x = [134 131 120 130 116 127 152]
x[-7]	134
x[-2]	127
x[3]	130
x[4]	116

W = [122 147 156 151 134 127 100 131]
W[0] => 122
W[-3] => 127
W[-5] => 151

X =
[[127 130 117 114 135 122 142 139 131 131 122]
 [125 149 121 133 128 115 115 114 142 117 114]
 [123 135 120 120 146 123 144 146 120 124 141]
 [121 127 121 115 125 125 132 131 145 131 118]
 [123 140 119 133 138 116 132 134 120 119 153]
 [140 131 132 127 141 129 117 118 112 119 134]
 [134 152 129 116 151 124 129 132 120 111 122]
 [127 109 124 121 129 131 126 123 134 142 127]
 [132 118 122 133 117 122 123 119 131 137 129]
 [130 132 147 123 147 146 114 119 120 117 121]
 [139 117 134 131 129 135 125 123 115 133 127]]
X[0, -11] = 127
X[-10, 0] = 125
X[5, 5] = 129
X[4, -2] = 119
X[-6, -10] = 131
X[2, 8] = 120
X[-4, 5] = 131
X[-5, 6] = 129
X[-8] = [121, 127, 121, 115, 125, 125, 132, 131, 145, 131, 118]
X[9] = [130, 132, 147, 123, 147, 146, 114, 119, 120, 117, 121]
X[:, -10] = [130, 149, 135, 127, 140, 131, 152, 109, 118, 132, 117]
X[7, -11] = 127
X[6, 4] = 151
X[-7] = [123, 140, 119, 133, 138, 116, 132, 134, 120, 119, 153]
X[5, -4] = 118
X[:, -1] = [122, 114, 141, 118, 153, 134, 122, 127, 129, 121, 127]
X[-2, -3] = 120
X[6] = [134, 152, 129, 116, 151, 124, 129, 132, 120, 111, 122]
X[6, -6] = 124
X[1, -2] = 117
X[3, -11] = 121
X[-5, -9] = 129
X[-8, 6] = 132
X[4, -11] = 123
X[-5, -8] = 116
X[-9, -2] = 124
X[-4] = [127, 109, 124, 121, 129, 131, 126, 123, 134, 142, 127]
X[-6, 9] = 119
X[:, 8] = [131, 142, 120, 145, 120, 112, 120, 134, 131, 120, 115]
X[1] = [125, 149, 121, 133, 128, 115, 115, 114, 142, 117, 114]
X[-6, -5] = 117
X[4, -8] = 133
X[2, 2] = 120
X[-6, 4] = 141
X[5, -8] = 127
X[-9, 6] = 144

data = [114 126 146 108 107 121 114 119 131]
data[0]	114
data[4]	107
data[7]	119

arr =
array([151, 148, 132, 120, 130, 119, 114, 107, 104, 130, 125, 119, 131,
       144])
arr[0] => 151
arr[1] => 148
arr[10] => 125
arr[5] => 119
arr[3] => 120
arr[9] => 130
arr[4] => 130

M = [107, 133, 108, 153, 138, 136, 145, 138, 119]
M[0] = 107
M[3] = 153
M[4] = 138
M[5] = 136

a = [155 141 145 139]
a[0]	155
a[2]	145

m =
[[124 143 127 127 125 152 152 152 125 125 125 125 126]
 [131 116 128 128 130 108 108 108 131 131 131 130 130]]
m[0, 0]	124
m[0, 2]	127
m[0, 5]	152
m[:, 8]	[125, 131]
m[1, 4]	130
m[0, 10]	125
m[1, 1]	116
m[1, 11]	130
m[0, 6]	152
m[0, 8]	125

B =
[[148 144 150 128 126 134 129 140 128 127]
 [118 133 148 131 133 120 119 124 122 126]
 [121 124 134 131 116 128 117 124 122 128]
 [129 127 113 126 137 127 127 129 127 127]
 [134 124 120 123 119 114 129 100 128 129]]
B[0,0] -> 148
B[1,0] -> 118
B[1,3] -> 131
B[3,2] -> 113
B[3,5] -> 127
B[0,9] -> 127
B[1,5] -> 120
B[:, 0] -> [148, 118, 121, 129, 134]
B[0,1] -> 144
B[:, 6] -> [129, 119, 117, 127, 129]
B[1] -> [118, 133, 148, 131, 133, 120, 119, 124, 122, 126]
B[2,4] -> 116
B[4,4] -> 119
B[3,3] -> 126
B[1,7] -> 124
B[:, 5] -> [134, 120, 128, 127, 114]
B[0] -> [148, 144, 150, 128, 126, 134, 129, 140, 128, 127]
B[2,5] -> 128
